0: [ 0.4  1.2 -0.5 -1.6 -1.3  1.5 -0.3 -0.9]
1: [ 0.  -1.  -0.8 -1.5 -1.2 -0.6  0.6 -0.1]
2: [ 0.1 -1.   0.4  0.9  1.3 -1.2 -0.8  1.2]
3: [-1.2  1.4  0.7  0.4 -1.2  0.9 -1.2 -1.4]
4: [ 0.9 -0.7  0.1 -1.2  0.5 -0.8 -1.2  1.1]
5: [-0.3 -0.9  0.4  0.7  1.2 -1.2  0.6  1.1]
6: [ 0.7 -1.   0.4 -0.1  1.4 -1.1 -1.3  1.2]
7: [ 1.   1.6  0.4  1.3 -1.3 -1.1  1.   1.1]
8: [-0.7 -0.4  0.8  0.4 -1.4  1.4 -1.1 -0.6]
9: [-1.3  0.9  0.5 -0.5 -0.5  0.5 -1.  -1.4]
10: [-0.3 -0.8 -0.1  0.4  1.3  0.2  0.2 -1.5]
11: [ 0.4  1.5 -1.1 -1.3  0.1 -1.2  0.2 -1.1]
12: [ 1.1 -0.1  0.7  0.9  1.2  0.8  0.5  0.6]
13: [ 0.9 -0.6  0.  -0.9  0.7 -0.7 -1.2  1.2]
14: [ 0.6 -0.9  0.4  0.4  1.3  0.9 -0.7 -1. ]
15: [1.1 0.  0.5 1.  1.3 0.9 0.5 0.6]
16: [ 0.3  1.3 -1.8  0.  -1.3  1.4  1.2  0.6]
17: [ 0.3  0.9 -1.9 -0.4 -1.3  1.4  1.2  0.6]
18: [ 0.   0.9  0.2  0.8  1.1 -1.2 -1.3  0.6]
19: [ 0.8 -0.2  0.3  1.1  1.   1.4  1.1  1.2]
20: [ 0.9 -0.6  0.1 -0.8  0.7 -0.8 -1.1  1.1]
21: [-1.3 -0.9  0.5 -1.  -1.4 -1.1 -0.5  0.1]
22: [ 1.1 -0.1  0.7  1.1  1.4  0.8  0.4  0.5]
23: [ 0.5  0.9  0.8 -0.8  0.3 -1.1 -1.3 -1.5]
24: [ 0.8 -0.8  0.5 -1.2  1.1 -1.2  1.1 -0.6]
25: [ 0.8 -1.1  0.3 -1.6  1.2 -1.1 -1.3  1.1]
26: [ 1.2  1.3  0.   0.7 -0.7  1.1 -0.2  1. ]

[-1.  -1.   0.7  1.3 -1.3  1.5 -1.4 -0.8] -> 8 3 9 14 10
[-1.2 -0.2  0.8  1.1 -0.8  1.5 -1.3  0.5] -> 8 3 9 26 14
[ 1.2 -0.9  0.5  1.   1.4  1.1 -0.9 -0.5] -> 14 22 12 15 10
[-0.2 -0.9 -1.4 -1.6 -0.8 -1.1  1.4  0.7] -> 1 21 24 17 11
[-1.2  0.1  0.4 -1.  -0.2  0.3 -1.  -1.2] -> 9 3 8 23 21
[-1.2 -1.   0.7  1.3 -1.4  1.5 -1.4 -0.8] -> 8 3 9 14 21
[ 0.4 -0.8  0.5  1.2  1.  -1.2  1.   1. ] -> 5 2 12 22 15
[-1.2 -0.2  0.3 -1.   0.1  0.3 -1.  -1.1] -> 9 8 10 21 23
[ 0.6 -1.   0.6  1.3  1.1 -1.2  0.9  1. ] -> 5 2 12 22 15
[-1.3 -0.5 -1.2 -0.5  1.  -0.5  1.3 -1.1] -> 10 24 1 11 5
[-1.4 -1.  -1.9 -1.2  1.3  0.6 -0.7 -1.6] -> 10 14 9 1 11
[-0.8 -0.6 -1.8  1.1 -0.1  1.   1.2 -1.4] -> 10 17 16 14 1
[ 0.3 -0.7  0.4  1.   0.8 -1.1  1.   1.2] -> 5 2 12 22 15
[-0.2  0.8  0.1  1.   1.  -1.2 -1.3  1.1] -> 18 2 6 20 5
[ 0.5  0.8  0.9 -1.4  0.5 -1.2 -1.3 -1.5] -> 23 11 9 24 4
[ 0.1 -0.9  0.8  0.9 -1.2  0.5 -0.3  0.2] -> 8 26 12 21 14
[-0.1  1.5  0.8  1.  -1.1 -0.7  1.3 -0.5] -> 7 26 3 9 11
[-0.3 -0.8  0.5  0.6  1.3 -1.2  1.1  1.1] -> 5 2 12 6 24
[ 0.1 -0.7 -1.2 -1.  -1.3 -1.2  1.   1.3] -> 1 21 4 17 20
